Rotation paths and how fast each direction turns (deg/step)
Each turn is a multiple of 5 degrees from 10 to 175, or 0.
Each row of a path follows its step; steps can be skipped.
Rotation 1:
step 0: [-19   7 -11  10  10   7   2  -4  -8  18 -13 -14  20   5   3   0  -2  -5
  -4  -5  -9   2 -12  17   3  10   9   1  -1  -8  -1  -6  -4  10 -10   5
  15  -9  10  -3 -12  16   7  -2]
step 1: [  2   4   2  11   0  -3 -11   2  -6  21  -6  -6  -2 -14   2  23 -13  -3
  10   2  -2  -9   4  -9 -12   7   3 -22   8   5   3  -4   7  -5   4   4
   3  -5  22  13   9 -14   4  -5]
step 7: [-15   4 -22  -3 -22  -7  -6   2   0   6  -2 -21  -6   6  -6   2  -2   8
  16   5  -6   3  -2   5  -4 -12   6   1  15 -13  17  -8  -3  -7  -4  -2
  13  -5  -8 -11  -2  12  -1   3]
step 12: [  4   6   2  -1 -15  12  -3  -8  -4  15  -6 -17  14   3   2   8 -17  -8
  12   2  -8 -13   5  -5  -6  -3  11 -11 -17 -15   8  -1 -15 -13  -5 -12
   6   2  12   1  -1   0   8 -10]
step 14: [-13   5   2   0   3   1 -19  27   1   6  -6 -17  -8   3  -1   9  -1  -6
  17   0   3 -20  -6 -18  -5 -12  -4   1  -5   6   4   2   5  -4   7  -9
  17   3   5   8   1   5  -5 -12]
step 16: [-19   5  10  10  -6  -2  -9  -3   0  24 -12  -1   8  -7   1  11   0  -4
   2   0 -13 -10 -17   7 -13  -3   6  -7  -1   0  -9   4  -2  -8   0  11
   3  -6  22  -1  10   6   8 -17]
step 21: [ -5   8   4  22 -10   0  10  12 -13  12  -3   4 -10   5  -3  14  -2  -3
  18   7  12   7 -16 -12   2  18  -5 -11  -6  10  -3   8   5   3 -14   7
  14  -4   7  -2  -6  -3   4  -6]
step 23: [-14  13 -10   0  -9  -2  10 -13  -1  12   1 -26  -2   5  -2  12  -5  -7
  15  -5 -12   9  -1   5   6   6   1  -2 -16  -6  -5   2   3  -3  -2   8
  14   6 -10 -18  -3  14   9  -7]
[ 2 -1  0 -1 -3 -5 -1  4  3 -6 -3  3  2  5 -2  1 -2  2  1 -2 -2 -3  0  0
 -1 -4 -4 -1 -3  4  2 -1 -1  1 -3  1  5 -5  4 -3  3 -3  3 -1]
145
[ 1 -2 -2 -4  7 -1  1  2  2  1 -4  2  0 -6  3  2  1 -3  1  0  3  0  6  0
  2  0 -3 -3  4 -1 -2  1  0  0  1  0  7  1 -1 -2 -5 -1  5 -2]
85
[-6  2 -1  5  3  5 -1  0 -1 -2 -2  1  1  0  0  2  7 -2 -2  3 -3 -1  1 -2
 -1  1 -6  5 -1  4 -3 -3 -3  4 -1 -4  1  1  1  2  1 -2 -1  3]
70
[ 4  1  3 -3  0  2  4  1 -4  2 -2  1 -6  2  2  1 -5 -5 -3  4  2 -3 -3 -2
 -3 -2 -5 -1 -1  0  1 -4 -1 -2 -1  3  0 -2 -1 -1 -4 -3 -6  3]
110
[ 4  3 -3 -3 -2  1 -3 -1 -1 -1  1 -3  4  0 -5 -5  2 -6  1  5  3  1  3  1
  1 -1  2 -1 -3  5 -4 -5  3  0 -2 -1  0  3  2 -1 -2  0 -2 -5]
25
[-5  5  4 -7 -1 -2  2 -1  1 -3  1 -5 -2  1 -5  0 -1  2 -1  0 -4  0 -1 -2
  2  1 -1  1  4  1 -5 -2  0 -3  1 -4 -1 -5 -3  2 -4 -1  3 -1]
90
Rotation 2:
step 1: [ 21  -1   6   0  -6 -15   4  -2  -5   7 -12   1   7  -1  -4  -4 -14  -3
   1   9  -6  -3   7  -3  -2 -18  10  19  -7 -15   2   9  12  -9  -7   3
   4  12   3  -6  -6   0 -16  -6]
step 9: [  1  -1 -10   3   1   3  -2   3   2  13  -2  -7 -13  -4   3  -8 -17  16
  -7  -6 -20 -18   3  -6  -1  -3  20  16 -14  -1  10 -10  -1   7   0  -9
  11   5   6   1  -3   4  -9   0]
step 11: [  5  10   3  14  -1   1  -1  -7  -6   2  -2   3   8   3   2  17  20  -1
   0  -9 -18  -5 -13  -1   0  -4  11   1  12  -8   3  14  -5   8  -4   9
  14  23  -2  -2  -6  -8   2  11]
step 17: [ -8   1  -2  -2   7  11 -13 -12   0   9   3   1  -4   6  12  -3  -7   4
 -10  -6 -10 -29  -7  -4   7 -11  -3  -6  -8 -17 -12   8   7  -3   5  -5
   2  -1 -11 -13  -9  -2 -12   2]
step 20: [  0 -11  10   7   2   3 -10  -8  -7  17  -5  -7  -8  11  17  15  -7   7
   0 -14 -11  -1  -2   6   2   5   4   0  -4  -9  -1  22   9   4   5   5
   5  -4   1 -11   6 -12   2  18]
step 21: [ 17 -18  -3  -6  -4  -8  11  -6 -11   7   0 -10   3   4   8   4  14  -2
   0  -9  -3   2  12  -9 -18  -2   5   6  -4  20  -2   1   1  15   1   3
  -7  11  12   1  10  -6 -11   5]
step 23: [ -7  -8   0   8 -11  10 -13   4   2   6  -7   9  -8  11  13   1   0   6
 -11 -12  12   0   8  15  -7 -10   2  -7  -2 -16  13  14  -5  10  10   1
   9  -1  16  11   9  -5  -2   3]
step 25: [-14   0   4   0  10  24 -10   8   3   5  -8  11   7 -12 -11   0   6   5
  -2  -8  -8  -1  -7   3  -7 -14  13 -13  -4  -2 -10  -7   8 -11  -8   1
   7   1   6 -14 -14  -3  -6 -11]
[-3  3 -3 -5  3  5  3  0 -2 -2  3  2  4  1 -1  3  5  4 -2  2  1 -2  4 -2
  2 -1  0  2  4 -1 -3 -2 -3  0 -2 -2 -3  3  3 -5  6 -3  1 -1]
95
[-1  2 -4  3 -3 -3  0  1  2  4  1  1  0 -2  4 -4  0 -1 -5 -1  4 -5  2  0
  2 -1 -3  4 -1  1  2 -1 -1  5  1 -5 -5  0  1  0 -4  3  4 -6]
80
[-3  1  0 -6  0  6  3 -4  1 -1 -3 -3  0 -4  1 -7 -4 -1 -4  5  1  0 -2  1
  3  0  2 -5  0 -1  0 -1 -3  0  3 -1  4  2  0 -2 -4  1 -3  0]
40
[ 3 -1  0  1 -1 -2  3 -4  1 -1  1  0  0  2 -3  0 -7 -2 -1  0  3  3  3  1
 -6 -1  2  1 -2  2  3 -4 -4  1 -4 -1 -4  2 -3 -6  4  3 -5 -1]
125
Rotation 3:
step 1: [  1 -10  -3  16 -10   0  -3  -6  -4 -15  14   9   4  -2   7  -9   3  10
   7  -1  -3  -6  10   6   2   9   4   9  -8  13  11   6   6 -20   0   6
   6  10  -6  -7  17   4 -12   3]
step 3: [ 17  -6  -1 -12  -6  -8 -11  10  -8   9   5  -1   9   2   6   7 -12  -3
   8  -6  12  -3  11  16   2  -7   7 -10  -2  -5   6   9 -13  10 -11 -22
  -6   3   2   2   5  -1  -1  -3]
step 8: [  3  -4  -7   8  -5  -2   3  -7  -4  -5   5   0  -8   4  15  -1   0   3
  -3  -1  -3 -11  22   2  -1   1  17  13  -8   9  -9   7  -4  -4  -5   6
 -14  12 -23 -10  -2 -12   8   2]
step 10: [ 13   1 -10   4  -1  -2  -3   5  -8  -6  12  11  11 -17   4   5 -16  19
  10  -3   6   3 -10   8  11   2   9  -3  -2   0   4  -1 -10  -1  -7 -15
  10 -10  -9   8   4  15   1   6]
step 14: [ 10   2   3   7 -11   2  -7   6   0  -3   0  13  -6   6  -3   6 -10   3
   2   1  -3  23  16  11   7   0 -13   3  -4  13 -11  13 -12  -5  -4 -11
 -12   2   8  -5  10   7 -12   9]
step 21: [ 11  -4  -2   4 -14   4  -6   5 -13   1   7  -1  -3  20  11  -9 -22  12
   2  10   8   3   6   4   5   1  -7   1 -15   3   1   9   5   2  -6   5
   3   1 -10  -3  21  11  -1   4]
step 23: [  5   7 -14  -8   7   2   0   6 -13  -4   5  12   2  -4  -4   6  13  -1
   6 -12  -5  -5  15  21  -5  -4  14   2  -2  -7   5   0 -12 -10 -11 -12
  -3  15   7  -8   0  13  -6  -3]
step 24: [  9  -8 -11 -10  14   7  -1  15  -3  11  -5  -1  -1  -4   9  -7  -1  -2
   1  -4  -9   0  -1   4 -11   5  -4  -4 -20  -3 -17  19  -9  -9 -18  -1
  -8   4   0  -7   3   5   6   7]
[-2 -4  0 -2 -4 -1  3 -4 -3  1  0 -1 -3 -1 -3  3  1 -1  3  0 -2  0  0  2
 -7  2  1 -5 -1 -1  2  4 -1  3 -3  0  4 -2  3 -2  6  0 -4  6]
35
[-1  1  5  1  3 -2 -3 -7  2 -4 -1  0  0 -2  2  0 -3 -4  3  2 -4 -3  2  1
 -1 -4  0  4 -1  5  4 -4 -1  6  1  1 -2  4 -1 -4  1  0 -1  1]
100
[ 1 -1 -4  2 -3  2  0  1 -3  3  0  1  0 -3 -5 -6 -2 -2  2 -2 -4  1 -1 -1
  1  0 -5  0 -2  8  1 -2 -3  3  5  1  5 -3 -2  3  0  2  5  0]
70
[-3  6 -7 -2  0  0  1  2  0  1 -2 -1  0 -2  4  2 -4 -5 -2  0  4  3 -1 -3
  2  1  6  0  1  2  3  3  1  2 -3  6  0  2 -1  0  1  5  2  3]
135
[ 0  1  2  0  0  5 -2  4 -1 -2  2  0  1  4 -1 -5 -2 -2  2  1  7 -2  0  6
  2  3  1 -2 -2  0  3 -2  2  6  1  0 -3  1  7  3  4  1 -3 -2]
40
Rotation 4:
step 0: [-11 -10   7  -3  -5 -20   6 -10 -10  12   2  -5   3   1 -19 -18   3  -5
 -14   0  -8   1  -7  -2  -3 -10  19 -17   3  -7  -8 -10  10  -3   6 -10
   0 -11  -8   2   2   0  -8   7]
step 2: [  7   5   5   6  10   1   9  -8  -2   9  -4  11  10 -13   1  -6 -11  10
  -2   8  -8  12   4  -5   0  -7   9  11  -6  -4  -6 -23  -9  -6   4  13
 -12  -3   5   6  -8  22   9 -14]
step 7: [  0  -2  -9 -11  10 -11   8  -1   1  14   5  14 -16  -1   5  -8 -13  13
  -8   6   2  10  12   5  -6 -11  16   7  -9   1   3  -9   2   2  -5  16
  24  -4   6   6  11  -5   4   0]
step 9: [ -9 -16  11  -3  -4   6  17   7 -21   6  25  13  -3  -2  -1  10   1 -14
  -4  -6   6  12  10   5  -1  -6  -2   1   8  11 -15  -7   2   3  11   0
  -5   2  -9   3   3  14  -3  -1]
step 20: [  2   4   9  12  24  -9   7 -11  -1   7   3  -4   6 -24  21   3   4  -6
  -2   1  -6   4   6   3   0  -5  11  14  -6  -6  -2  -8  17  -6   8   1
  -6  -1  -8  -3   4  17  -2  -3]
step 23: [-10  -5   6  10   6  -6   3  -8   3   0 -10  -6  -9  -7  13  -4 -20  13
  -7  -4   2   2 -25   9  10  -3 -11 -11   1   3 -20  -9   3   5   0   6
  18   0 -11   7   7   1   3   6]
step 24: [ 12  16   6  -6   7   4   1  20 -17  -5  -4  -3  -1  -4   6  -5  -5  10
  -7   1  11  -5  -3   1  -6  -2  14   1  -2  18   0 -15   1 -11  -9  -1
  15 -16  -4  -5 -15  12  -6 -11]
step 26: [ -5  -4  11  12  13   9  -2   0   4  -3  14  -3   6  -3   7   1   6 -15
 -25   3  11   3  -1  10   5   1  -2  13 -26   2   0  -2   3  -4   1  -6
   9   9 -12 -10  -2   3  12  11]
[ 3  3 -2 -4 -6  3  4  0 -2  2  0  1  0  0 -8  2  3 -1  2 -3  1  4  0 -3
  3 -1  0 -3  3  2  0 -2 -1  3  0  2 -3 -3 -5 -3 -6  3 -1 -1]
115
[-7  2  1 -1  1  2  3  6  1  3  2  0  3  1 -3 -1 -3  2 -2 -1  0  1  6  5
 -5  3  0 -1 -1  3  1 -4  1 -1 -1  3 -4 -3  7  0 -2 -1 -1 -1]
145
[ 0 -3  1 -3 -1  1  4 -5 -2 -1  4 -1 -6  0  0  0 -4  0  4 -3 -2  5  0  0
 -1  0 -5 -5 -2 -6  0 -2  4  0 -1  4  3 -2  3  2  3 -4 -1  1]
160
[ 0  2 -1 -2  0  0 -3 -3  0  4 -2 -1 -4 -1  4  0 -4 -1 -1 -1  2  0  8  3
  0  0 -3  2  7  2 -2  0  5  1 -2  2 -4  6 -6 -1  0 -1  2  1]
135
[ 4 -4 -8 -1  3  2  1 -2  2  0  0 -1  1  1 -4 -3 -1  1 -2  0  2 -4  3  1
  1  0 -2  0  1  1  4  3  1  5  2  3  4  1  3 -2  5  6 -4  0]
120
[ 0 -8  0  2 -5 -4 -5  5  4 -1 -1  4  0  2  1  7 -4  3  0  0  2  3  2  0
  2 -2 -1  0  1  0  0 -3  2  5  5  1  1 -4  0  1  1 -1  1  0]
175
[ 0  5 -2 -2  0 -1 -2  3  0  4  0 -2 -4 -1  3  2 -1 -3  2  3 -3  1  2  0
  2 -3  4  0 -3 -2  1  0  4  5 -3 -7  0 -3  3 -2  0  2 -7  2]
85
Rotation 5:
step 1: [  5  12  12   2   5   5   2 -11  -3   3   3   3  10   9   7  -9 -11  -6
   2   6  17  -1   7  -4   2   0   0  12   1  -2   2 -23  14  -3   5  11
 -15 -11   9   0  -8   5 -15 -15]
step 2: [ -3  12  14  -3   1   7  -8   0   4 -11  -6  13   1   1  -6  -8   6   3
  -4  11   0  -9  -2  -7  -9   4   3  -5  10  -3   9 -18 -13  -2 -13  22
 -15  14   2   9   0  -9  -2  -5]
step 3: [-10  -4  -9  -6  -6   5 -14  12   7  -5   6   9  19   8   4   2   1   3
   0   1   7  10  -4 -18  14  -9  -7  -4  -8  -2   6 -10 -17  -4  -2  10
  -6  -9   4   7 -11  -2   8 -13]
step 4: [ -8  -3   1   2   4   2  -6  -6  -7  -1  -1   7  13   0  -3 -22 -17   5
  -8  -4  15   0   5 -22  -5  -1  -2   4  16   7 -11  -7  -5  -2 -10  -8
   1 -16  16   8  -1   0   0   5]
step 8: [ 12  10 -14  -8  10 -17   1   2   6   8   0   6   7  14  -7 -14   6 -10
  -8  -3  -6  -7  10  -2  11  12  -4  -5  -1  -1  -4 -22 -11  13   3  -8
   2   0  -2   2  -7 -12   8   5]
step 14: [ -8  16   1   1   6   3   5  -1   6   8  -3   2   1  13 -10   6   0  -1
  -9  10  13 -13  -6 -10   6  -6  -2  -1 -14  11   0 -20   9  -5   2  12
 -10   6   5 -21   7   2 -10  -7]
step 21: [  5   4  -7   1  -1   1  10 -16   5   1   5  -3  11  13  11  -6  -1  -6
  -1   5 -10  14   6  -8  14   1 -14  -3  -4  -1   2 -17 -11   3  -1   7
 -11  -5   7   8 -10 -18  14 -10]
step 23: [ -8   8  -5   6  10  -3 -10   4   3  10  13   5  22  14 -15  -1   9   3
  -6  12  -1   9  -7 -10  -2   0   0  -6   4  -3  -6   2  -9  20   6   2
   0 -11  -6 -13 -11  -3   0  12]
[ 5  3  1 -5  1 -4  3 -6 -1  3  0 -5  0  2  2  3 -1 -1 -2 -1 -1 -5 -3  1
  0 -2  4  2  2  2  2 -4 -2 -6  3  4  2  1 -4 -2 -3 -2  2 -3]
55
[  1   3  -2  -1  -1   1  -1   0  -1   0  -1   4   0  -4  -3   0   1   4
   3  -6   3   2   0  -6  -2   3   2  -1   2   2   0  -1   0  -4  -2   3
  -1   0   0   2   2   3  -2 -11]
25
[ 4 -3 -1 -3  2 -4  0  1 -4 -6  0  5  1  1  0 -2 -3  0 -2 -3  0 -4  1  3
 -3  2 -2  0  4  0  0  0  1 -5 -2 -3  1  5  4  4 -3  1 -3  4]
160
[ 6  0  0  1 -1 -1 -4  3 -6 -2 -2 -1  2 -2  2  2 -2 -1 -3  0 -1  1 -1 -4
  6  0 -6  1 -4 -1  1 -3  5  0  6 -1  1  0  1 -1  2 -2  1 -3]
140
[-1 -1  2  3 -1 -4  2  1  0  1  2 -3 -2 -4 -7  1 -5 -6  2  4 -2  0  0 -5
 -1 -5  1  5  2  2  3 -3  1 -1 -3  0  1  2  4  1  1  3 -1  0]
140
[-1  4  2  2 -2  3  0 -1 -2 -8 -1 -2  2  5 -1  0 -1  0  1 -1 -2  1  2 -2
 -1 -8 -1  1  4 -4  1  1 -4  0  3  0 -4 -4 -1  3 -1 -2 -4 -1]
20
[-1 -4 -3 -6 -4 -3 -2 -1  1 -1  1 -5 -1  6 -3  0  6  0  0  2 -2  2 -2 -4
 -2  2  2 -6 -1 -1  1  0  0  1  4  0 -3  5  5  1  4  0 -3  0]
120
[ 5  1  3  3 -4 -1  5 -1  2 -1 -1  3 -2 -6  5 -2  6 -2 -2  3 -1  6 -2  2
 -3  1  0 -3  5  2  3 -4  2 -1  0 -2 -3 -1  1 -2 -2 -1 -2  0]
95
Rotation 6:
step 4: [  2 -11   5   4  -7  -1   4  -3 -10  -6  10  -6 -12 -17  -3  -5 -17   5
  13   7   0   4  11  10 -10   7  -2  -6   3  -2  14   4 -16   8  -4  18
   3  10 -18  13  10   5  -8   5]
step 10: [  2   3  23 -12 -23   0   3   8 -16   3  -7   2   6   7  18  -4  10  -2
  10   6  -4  -9   5  15  11  10   9  10   0   9   1   3  -6  -6   0   2
  10   0  -4 -12 -13  -4  -5  -3]
step 12: [  5   4  -2   8   5  -3  -2   5   5  -3  14   6  -8 -12 -21  -6  -2  -7
   6   7   6  -7  -4   3 -23  -7  -2 -13   1  -2  -7   3 -17   5   3   0
  -8   9 -14  -7 -18  14   2 -17]
step 13: [  0   2   0  -8 -11  -5  -2   8 -18  -7   4  -5 -10  -4  11 -17 -15   9
   5   5   5  -3  -9  30  -9  13  -1  -1  -5  -7  12 -10   3   8  -1   9
   1   9  -4  -2 -11 -10   4   0]
step 15: [  7  -7   8  12  -7   4  -1 -22  18   0   3   2   4  -2  -1   1   8   2
  10 -15 -13  -9  -2   1 -19   1  -5  -4   0  -1  -7   4 -10   2  -4   4
   2 -23  -4  -1  -8  15   9 -17]
step 17: [  9   7 -17  12  -7  11   3  10   8  -1   2 -12  -2  12  -3  12 -19   6
   1   4   5  15  15  -3  -3 -12  14   2 -10  -8   2   2   7  -5   0   3
  -2  12  -4   5  13   7  17   9]
step 21: [-10  -1   0   3  -9   1   1   4  -7   0   7  10  -7 -14 -13 -12  -7 -12
   4  -3   2  -3   2  13  -4 -16 -10 -13 -12 -10 -19   8  -8  12  -3  18
  11  16  -4 -12  -3  -7  -3   3]
step 24: [  1   1  12  -2  -1  13  -5 -11   6   2  11  22   4  -6   6   5   0  -2
  -2   3  -9 -19   3  -5 -19  -2 -12   0 -15   4  -1  12   4  19  -3  11
   8  -9  -8 -12 -11  -8  -5  -6]
[ 1 -2  5  2  1  5 -3 -1  4 -3 -7 -1 -2 -1  1  1  8 -2 -3  4  3 -5 -1  1
  0 -1  1  4  4  0  1 -1  1  3  1  0  5 -5  0  0  2  1  1 -3]
85
[-3 -1  4  0  2 -4  4 -5  1  1 -4 -1  5  1 -1  1  1 -1  3  3 -1  6 -3 -4
  0  3  3 -2  3  2 -3  0 -3  0  1  2 -2 -8 -3  0 -3 -2  2  3]
90
[ 2  0 -4  3 -2  2  5 -4 -1  1  0 -1 -2  4  2  4 -1  4  3  3 -2 -1  3 -4
  3 -1 -4  2  4  1  0 -5 -2  1  0  4  1 -1  6 -1  4  0  5 -2]
35
[ 0  3  1  0  1 -1  0 -1  0 -6  4  3 -1  3  4  2 -2  4 -2  3  0 -3 -3  2
 -4  2  3  0  4  1 -2 -4  2 -2  3 -3 -2  1  1 -5 -7  3  2 -1]
25
[-7  2 -5 -5  2 -1  1  2  3  5 -2  0 -1  4  2  2  3  3 -2 -1  2  3  3  6
  1  0 -1  5  1  0  4 -3  1  2  4 -1 -2 -1 -4  0  1  0  1  2]
125
